One vector is turned by the same rotation once a tick. Each row is the vector after some number of ticks, and that number follows the row.
The counts run from 0 to 148.
[129 123 140 114 137  67  95 133 144 119 102 164 143 189 149 137 167  72
 119] => 61
[ 80 143 142 128 120 138  97  76 134 123 119 156 139 127 173 169 173  97
  98] => 44
[126 108  96 111 101 133 100 109 175 149 109 162  89 189 152 141 166  92
 135] => 73
[128 124 100  97 110 141  97  93 154 130  86 182 112 166 158 107 168  96
 128] => 68
[120 160 169 197  91 134 110 144 124 111 151  96 138 122 157 151 123  82
 150] => 26
[155  88 143  89 110 106 120 159 136 127 141 159  99 173 104 115 120  94
 164] => 81
[ 78 185 113 186  99 180 123 132 118 131 142 128 140  95 133 135 167 134
 145] => 19
[136 115 128  87  75 165 145 161 164 140 126 106  99 101 108 109  81  78
 149] => 100
[ 94 168 149 182 110 136 135 158 109 103 129 113 159 104 110 110 158 100
 151] => 16
[109 153 167 176 123 124  96 147  99 104 170 138 171 106 171 137 115 117
 119] => 32
[112 158 106 179 111 144 153 136 102  95 166 146  89 127 100 151 128 136
 184] => 4
[124 127 146  83  97 133 132 162 112 124 137 157 133  78  68 125  88 108
 120] => 110
[ 85 143 150 125 106 104 103 124 101 108 123 156 179 118 159 173 171  95
  99] => 40
[ 99 162 133 189  96 146  88 150  94 101 131 124 154 104 133  92 145 123
 154] => 17
[143 138 142  92  94 161  98 162 114 101 126 118 158  68 101  85 106 118
 124] => 116
[ 97 169 131 163 109 110 141 165 112 121 141 139 145 114 106 137 139 129
 159] => 11
[108 159 153 187 101 160 105 122 106 129 159 120 122  97 159 133 134 101
 132] => 23
[138 134 129  90  89 136 143 168 130 122 143 134 123  90 104 116  89 107
 138] => 105
[148 129 135 121 133 151 108 134 102  86 159 156 139  83 113 166 114 176
  91] => 133
[119 133 102  92 116 109 115 123 143 130  91 198 140 178 154 151 176 100
 116] => 64
[138 108 100  93 112 142 130 111 174 158 125 145  89 159 153 133 124  90
 151] => 74
[ 86 169  82 157  85 143 126 146 104 103 136 140 153 117 110 140 164 142
 187] => 14
[109 185 110 166 105 113 109 158  97  92 138 123 159 101  96 100 139 137
 175] => 12
[139 107 101  98 100 122 118  93 162 157 139 167  80 183 121 129 132 108
 143] => 78
[148 139 126 168 130 139  89 123 109  66  94  94 112 136 118 112 129 106
  96] => 146
[129 115  92  82 108 123 132 136 152 132 122 171  93 171 127 137 121  92
 135] => 79
[ 93 180 154 180  72 148 133 128 138 104 166 102 130 121 146 168 134  87
 138] => 25
[148 119 173 124 129  89  87 140 157 110 129 156 145 182 163 160 143  95
 116] => 56
[115 100 155 111 130  74 123 120 128 123 118 169 156 176 146 166 165  73
 117] => 60
[119 146  97 173 108 159 155 161 120 104 135 113  95 130  65 151 146 114
 169] => 0
[147 113 125 119 118 189  85 129 112 110 151 106 121  93 118 102  69 118
 110] => 122
[ 86 169 126 167 107 118 148 153  99 121 174 158 148 101  93 173 141 126
 168] => 10
[157 120 150 123 141 115  79 138 100  68 132 123 138  92 106 133 104 121
  81] => 136
[128 156 153 176  99 125 163 181 127  96 150 132 117 115  82 135 108 121
 189] => 6
[129 110 128  70 110 103 157 147 155 135 111 167 119 140  79 137 133 117
 154] => 85
[133 111 125 113 107 114 101 129 161 138 100 136 109 184 138 105 147  68
 124] => 71
[153 134 133 125 110 182  69 108 112  75 170 106 119 106 124 139  84 128
  84] => 127
[113 110 136 101 131  94 119 102 148 123 120 186 132 144 174 174 165 116
 103] => 59
[ 96 180 111 180 123 120 108 146 106 102 140 168 154  84 106 114 163 164
 176] => 13
[108 133 133 119  95 154 111  99 150 130 121 144 120 158 195 187 157  95
 108] => 49
[146 117 175 125  97 193 109 141 131  95 138  95 118  95 108 132  93  71
 100] => 125
[113 173 110 169 123 138 146 146 109  94 162 153 132 102 124 158 155 154
 169] => 9
[144 131 123 159 147 153  75 126 108  55 107  96 141 114 103 127 146 127
  70] => 141
[127 102 140 116 122  86 113 123 152 105  93 159 141 201 146  95 173  70
 134] => 66
[112 133 133  61  84 151 144 147 124 118 133 159 126  65  98 123  84 136
 133] => 109
[131 128  89  87  94 165  83 139  97 102 125 113 140  78 114  93  99 132
 113] => 117
[123 116  86  95  82 174 125 142 148 146 135 136  91 101 111  90  96 115
 161] => 98
[146 130 112  75 107 179 114 130 133 126 164 158  82 102  99 109  75 131
 165] => 103
[106 119 104  91 101 140 129  94 152 150  96 187 111 172 143 141 182 100
 128] => 69
[128 158 113 169 103 110 123 171 101  99 146 145 117 135  91 127 109 130
 178] => 7
[141 116 155 110 113 124 113 145  83  70 127 127 136 105  93 152  96 115
  78] => 135
[131 143 111  75  88 173 106 154 105 123 151 161 130  62  96 125 114 160
 122] => 113
[128 116 109  86 153  91  81 103 132 130 112 186 133 172 157 125 182 111
 127] => 63
[145 121  99  66 115 103 111 144 126 119 115 193 145 136  95  86 136 128
 165] => 87
[138 115 111  76  80 143 117 170 143 126 115 125 128 124  84  75 125 101
 163] => 96
[122 115 126  99 122 109 122 122 162 138  81 135 119 165 132 141 163  65
 123] => 70
[129 128 129 106 106 201 125 132 117 109 139 109 116  71 121 153  93  98
 101] => 124
[135 134 128 112  99 210  93 112 118 122 146 140 116  80 126 127 109 131
 114] => 123
[145 114 120 107 132 117  94  97 145 138 101 152 100 173 149 108 156  90
 147] => 72
[139 105  86  71 104 116 131 141 152 125 141 199  96 160 129 119 129 129
 159] => 83
[135 142 129 107 136 143 128 131 108  76 146 135 129  95  99 193 103 126
  70] => 134
[154 125 161  82  97 133 122 156 126 114 156 157 123  99  89  95  92 106
 148] => 106
[134 170 118 199 110 137 127 144  99 101 164 153 116 106  93 133 142 161
 202] => 8
[139 137 143 163 119 148  80  86 137 125 135 149 141 129 186 157 153 104
 130] => 48
[144 126 108 140 119 158  80  94 116  91 124 113  94 131 127 148 132 142
  95] => 147
[112 160 169 190 103 146  91 126 122 111 165 151 125 122 144 150 106  90
 145] => 27
[135 119  97  82 108 122 156 139 148 130 124 202 110 134 123 145 117 107
 139] => 84
[147 109 108  72 103 108 132 156 158 146 117 158 106 154 110 131 101  93
 147] => 80
[136 134 131  84  95 140  92 148 102 107 154 164 123  85 108 104  92 165
 124] => 112
[115 156 126 172 105 141 129 119 117 134 155 137 108 141 102 134 123 135
 192] => 3
[ 91 154 163 144 118 114  80 146 102 110 142 154 186 106 168 140 144 122
 116] => 37
[117 142 156  82 106 147 119 151 116  86 119 119 158  70  96 104 121 125
  93] => 115
[110 159 154 193  91 157  87 129 113 114 146  98 141 123 115 119 148 112
 143] => 22
[103 118 115  70 109 114 159 154 144 164  89 148 122 101  94  90 138 101
 163] => 90
[110 158 122 158 100 138 165 157 124  98 147 132 109 127  74 156 118 120
 165] => 5
[ 98 181 140 148  87 161  99 149 126 133 155 123 115  93 155 177 124 114
 144] => 24
[134 145 113 131 122 153  87 101 114  70 106 119 108 106 125 159 142 139
  45] => 143
[ 76 169 135 139 120 120  96 106 105 106 133 149 169 110 184 171 171 116
  97] => 39
[117 142 114  92 104 158 124 157 102 109 128 155 140  62 104 125 113 131
 105] => 114
[140 120 130 118 128 132  65  97 140 123 136 164 128 158 164 162 133 112
 106] => 53
[151 121 124 106 131 187  94 103 121  95 152 115 114  89 125 174 108 128
  97] => 128
[147 125  98 100  79 183  92 147 138 157 126 146 117 129 116  68 120 111
 160] => 97
[126 125  93  82  88 127 106 136 130 152 114 166 124 136 114  66 131  97
 176] => 92
[135 132 106 100 138  74  92 114 142 119 117 174 137 176 144 122 158  98
 140] => 62
[ 87 163 143 187 100 156 120 151 122 106 120 107 149 106 123 126 132  72
 161] => 21
[124 120 150 104 131 107 129 124 151 112 122 168 132 184 156 204 146  69
 113] => 55
[133 131 133 145 133 147 113 129 139  43 112 112 150 106  89 135 137 103
  58] => 140
[115 104 104  73 101 153 136 146 148 154  90 142 123 109  95  86 108  74
 141] => 95
[157 140 156 130 109 138  79 148 113  63 127 118 124  96 123 143  80 133
 102] => 131
[111 117 173 162 113 125  76 130 138 115 126 133 153 154 172 139 140  53
 106] => 46
[143 136 140  69  90 138 112 169 102  94 135 137 143  88 107  98  90 122
 138] => 111
[133  97 110  94 109 123 147 124 173 146 109 149  90 177 121 152 126  89
 148] => 75
[104 153 131 156 126 136  66 105 126 126 120 170 150 134 192 142 151 128
 119] => 43
[122 122 166 145 123  99 104 113 158 137 155 126 137 162 174 160 129  74
 118] => 51
[131 125 143 136 126 131  93 122 142  74  77  97 141 118 108 137 140  91
  56] => 145
[130 126  81 146 153 160  93 105 138  84 119 116 111 128 134 148 122 121
  80] => 148
[148 133 117  64  92  97 131 178 123 118 123 171 134 150 104  90 129  98
 156] => 86
[ 98 145 144 143 124 143  92 126 113 112 176 170 125 118 176 199 137 114
 115] => 34
[144 133 150 101 119 162 119 134 128  73 137 105 114  93 112 176  85 122
  91] => 129
[ 87 163 173 163 125 134 123 157 123 127 163 141 153 111 142 179 119 101
 119] => 30
[130 145 160 118  78 164 118 139 119 110 120 103 122  99 109  83  82 109
  91] => 121
[118 145 150 163 142 120  53 111 128 116 129 140 156 134 170 124 161  97
 130] => 42
[155 120 167 131 116 154 121 141 145  76 143 123 130 104 100 167  68 118
  67] => 130
[156 110 119  81 117 103 109 140 146 137 120 189  96 139 126  98 121 119
 171] => 82
[ 95 150 146 141 124 110  88 123 115 118 131 169 165 101 174 140 170 114
 120] => 38
[124 148 122 161  92 139 161 168 123  97 130 102 118 143  70 142 112 111
 165] => 1
[151 134 107 116 145 135  78 124  98  49 136 142 132 113 114 140 137 138
  70] => 137
[161 112 138  90  89 163 115 166 127 130 160 151 126  97 102 104  95 155
 157] => 107
[136 115 141 110 151 108  76 107 131 119 133 193 127 172 145 160 127 121
 128] => 58
[136 133 130  58 100 164 111 148 103 138 155 185 119  72 112 123  76 139
 136] => 108
[117 150 182 179  98 109 108 162 118 106 185 134 162 119 152 167 120 102
 129] => 31
[ 88 160 150 161 113 139 103 138 130 131 163 142 119 120 155 201 126 104
 137] => 29
[113 156 161 143 142  94 132 134 109 106 162 150 167  99 166 171 150  98
 104] => 35
[129 113 111  91  74 177 152 142 150 136 123 150  93 115 111 117  99  99
 153] => 99
[108 123  92  60 103 127 149 135 135 151 102 177 107 114 106 108 143 121
 155] => 89
[ 72 173 121 166 107 144 159 147 113 107 128 120 142  96 118 137 166  97
 160] => 15
[131 124  96  73  83 166 149 131 145 157 106 144 113  95 113 106 136 104
 147] => 94
[112 157 147 171 109 108 102 113 103 114 185 169 153 111 176 170 126 128
 116] => 33
[159 105 110  96 126 118  98 137 158 137 133 164  89 203 108 107 124 105
 157] => 77
[152 118 129 100  72 177  95 144 144 136 161 125  90 113 117 100  68 121
 174] => 102
[122 121 109  69  89 120 134 165 133 139 115 157 132 127 106  64 138 107
 157] => 91
[155 106 126  90  88 107 107 129 165 154 110 160  92 189 110 124 131  78
 142] => 76
[174 153 142 113 132 120  82 108 114  74 161 145 113  86 105 145  87 139
  92] => 132
[146 132 158 123 155  77  88 122 142 121 125 183 102 191 171 141 141  93
 127] => 57
[128 129 123  79  76 165 142 160 142 125 161 159  93 108  99 139  93 108
 132] => 104
[100 149 119 105  98 188 129 132 104 128 126 116 131  49 109 129 121 116
  86] => 119
[124 120 157 128 121 136 108 104 171 134 127 141 122 159 156 176 155  72
  92] => 50
[151 115 149 146 125 118  57 112 144 124 142 157 119 161 187 155 131  79
 121] => 52
[151 108 121  91 102 154 109 158 150 135 121 115 100 122  90  87  77 100
 157] => 101
[137 131 128 132 122 100  93  99 172 133  95 170 128 189 162 104 194  97
 137] => 67
[112 139 142 116 130 122 117 101 157 127 136 180 120 175 147 194 142 112
 116] => 54
[ 94 140 156 139 116 101  78 124 112 101 119 133 189 133 155 143 165  79
 109] => 41
